Each row is where one point has got to under a steady rotation. How many ticks took it there?
The counts run from 0 to 64.
[105 154 134 116 160 136 161 116 138  72 133 115 125 167 103 181 157 138
 155  91 154 127] => 51
[115 143 147 162 168 133 126  99  96 105 181 136 109 100 162  86 152 151
 133 100 130 157] => 4
[124 150 167  88 172 133 131  89 176  84 179 145 121 151 146 156 123 137
 127 128 139 102] => 54
[116 144  87 143 166 137 145 109  96  95 174 124 170 181 129  77 155 143
 112 110 128 136] => 59
[115 177 161 115 172 135 102 122 104  92 154 154 124 144 132 109 146 125
 115 120 163 113] => 62
[148 147 147 110 169 177 137 105 118 101 157  99  89 107 129 154 168 161
 141 105 157 114] => 37
[114 137  76 116 147  90 153 129 152 105 187  97 138 147 161 104 142 185
 139 131 114 122] => 0
[ 83 114 124 162 130 109 163 137 109  88 162 144 130 124 120 114 171 153
 176 113 156 157] => 7
[105 154 100 117 172 162 123 122 160 135 190 143 117 164 153 135 142 161
 139 121 112 104] => 44
[107 190 113 139 149 127 135 124 108  82 151 120 143 187 128  92 173 135
 109 102 140 122] => 60
[121 145 184 113 151 151 110 110 118  73 165 150 121 133 121 124 175 131
 146 119 175 122] => 63
[ 68 181 118 129 147 141 180 123 130 107 146 154 100 172 163 111 159 154
 158 136 135 149] => 18
[102 162 117 131 139 131 201 134 126  90 134 145 112 165 170  98 168 132
 157 132 126 150] => 17
[117  92 102 128 160 120 174  98 154 102 169 126 138 156 114 137 156 112
 184 110 113 156] => 41
[119 111 143 149 144 187 129 107  97  87 173 164 141 132 113 155 159 135
 117  77 135 132] => 48
[126 155  75 136 150 104 139 133 141 119 190 107 104 138 180 103 148 167
 124 122 117 124] => 1
[110 163 173  94 164 107 140 105 159  82 170 142 116 169 140 156 144 148
 136 128 141 115] => 53
[ 90 149 144 123 140 113 147 132 150  99 186 107  93 130 163 153 123 173
 152 122 164  93] => 10
[139 118  96 170 143 133 203  93 119  93 168 126 117 144 152 112 168 131
 140 129 116 170] => 15
[127 114 155 162 146 183 130 107 114  94 186 173 119 131 144 133 144 163
 103  76 117 117] => 47
[122 170 103 135 161 132 136 102 114 135 188 110  99 128 197  93 139 166
 122 122 127 116] => 2
[117 119  93 132 164 139 168 118 160 112 175 129 149 168 122 125 152 133
 194 117 100 139] => 42
[ 92 144 122 134 140 137 176 103 111  84 143 111 129 146  94 154 178 141
 161  73 149 144] => 50
[138 106 136 125 160 148 138  75 164  90 186 136 155 144 130 118 114 154
 100 119 122 111] => 56
[ 89 134  85 117 150 163 144 163 131 120 167 114 132 141  98  92 181 171
 155 120 157 107] => 34
[119 116 120 118 126 149 198 129 144  76 152  82 137 120 109 156 160 175
 123 110 132 123] => 24
[136 123  85 141 141 149 144 106 117  81 162 120 161 148 130 106 138 146
  96 103 108 130] => 58
[102 134 148 132 140 126 150 103 161 119 191 114  97 114 179 152 129 179
 143 136 174 101] => 11
[150 100 134 142 131 146 177  88 138 108 180 112 141 104 179 138 145 163
 100 120 115 120] => 13
[125 122 142 142 143 118 167  91 143 108 187  97 118 105 180 155 133 167
 123 122 139 120] => 12
[116 205 131 117 172 136 113 143 106  89 168 154 127 188 124  92 163 141
 119 107 141 108] => 61
[ 97 152 113 127 176 179 104 125 154 127 189 148 135 156 177 121 136 164
 113  93 111 104] => 45
[142  92 125 130 150 146 159  85 145 115 160 129 137 113 107 150 154 123
 166 106 128 156] => 40
[112  84 144 132 113 169 179 131 137  82 171 114 136 138 112 124 148 183
 135 125 177 121] => 23
[113 122 156 162 148 140 140 117  75  99 163 153 102 121 148  91 175 143
 140 109 152 184] => 5
[ 80 129 126 140 127 101 145 139 143 112 163 116 105 134 148 145 137 159
 176 113 171 113] => 9
[118 138  88 133 181 136 149 131 170 131 173 141 137 193 145 121 134 149
 166 122  93 117] => 43
[114 124 191 110 134 139 103 102 125  72 191 149 140 135 105 110 152 143
 128 123 188 123] => 64
[144 171 122  85 184 141 178 100 127 105 150 101 101 140 143 112 157 151
 135 144 146 128] => 27
[120  97 127 131 138 172 142 112 126 109 181 169 120 135 115  84 157 146
 161 150 137 159] => 31
[155 105 149 108 154 143 131  68 169  90 190 149 157 144 139 145 123 160
 105 140 121 107] => 55
[125 149 128 149 159 183  95 105 113 125 180 151 122 133 159 125 146 170
  99  86 124 112] => 46
[137 148 106 111 171 138 197 118 132  84 155  70 112 150 115 126 164 156
 149 135 132 121] => 26
[ 84 165 144 122 150 158 161 137 132 100 158 172  96 155 154 103 146 151
 159 140 160 116] => 19
[ 96 105 171 134 122 175 154 123 145  96 158 170 109 123 142 114 146 175
 141 145 172 110] => 21
[141 103 146 107 163 194 146 105 122 109 176 160 136 136 134  85 146 126
 156 165 118 153] => 30
[143 118 163 123 181 172 144  87 115 110 182 107  96 100 129 154 161 147
 138 100 154 121] => 38
[108 142  77 155 152 138 200 110 118  91 144 137 125 151 150 112 166 137
 147 120 116 167] => 16
[114 128 127 142 129 170 163 119 103  83 153 133 143 149  98 143 166 133
 136  68 151 138] => 49
[111 147 140 114 165 173 132 143 123 130 181 107 104 124 126 149 174 169
 130  76 154  94] => 36
[162 103 139 120 161 144 156  74 138  94 178 101 126 121 118 152 160 128
 156  97 137 146] => 39
[ 77 135 162 114 132 172 143 117 121 113 161 179  95 152 154 118 152 144
 136 149 169 119] => 20
[116 138 112 114 136 136 209 122 135  88 158  67 107 138 112 125 154 146
 138 122 151 121] => 25
[ 85  98  91 148 144 181 154 156 109 115 182 127 132 162  88  91 150 164
 150 118 141 123] => 33
[105 147 115 132 169 172 139 155 125 112 169 101 103 144 121 120 168 194
 136  93 156  95] => 35
[ 93 161 116  99 172 134 157 112 154  77 168 121 129 159  95 173 142 131
 155 107 141 111] => 52
[139 168 133  91 172 149 163  97 133  97 173 131  86 146 140 109 157 147
 135 150 107 146] => 28
[ 57 132 127 151 128 104 168 149 144  92 143 135 112 151 131 138 155 162
 170 106 161 125] => 8
[139 141 152 102 184 176 160  89 134  97 169 151 109 132 142  94 143 138
 132 161 117 143] => 29
[ 86  99 136 166 145 129 158 123  87  99 174 135 126 122 126 103 175 134
 166 105 157 165] => 6
[ 92  88 158 136 120 175 171 115 136  87 160 129 141 111 106 122 148 179
 126 145 173 109] => 22
[132 100 103 143 153 147 168  83 147  75 186 133 172 167 129 113 135 155
  81 108 125 134] => 57
[165 104 124 175 152 150 193  94 122  97 181 121 133 110 163 124 153 146
 112 126 121 152] => 14
[ 93  73  89 130 146 189 162 132 128 115 178 149 127 148  98  93 156 164
 146 119 125 140] => 32
[125 150 129 140 174 135 121 119 100 119 177 142 105 109 188  93 142 141
 129  95 122 143] => 3
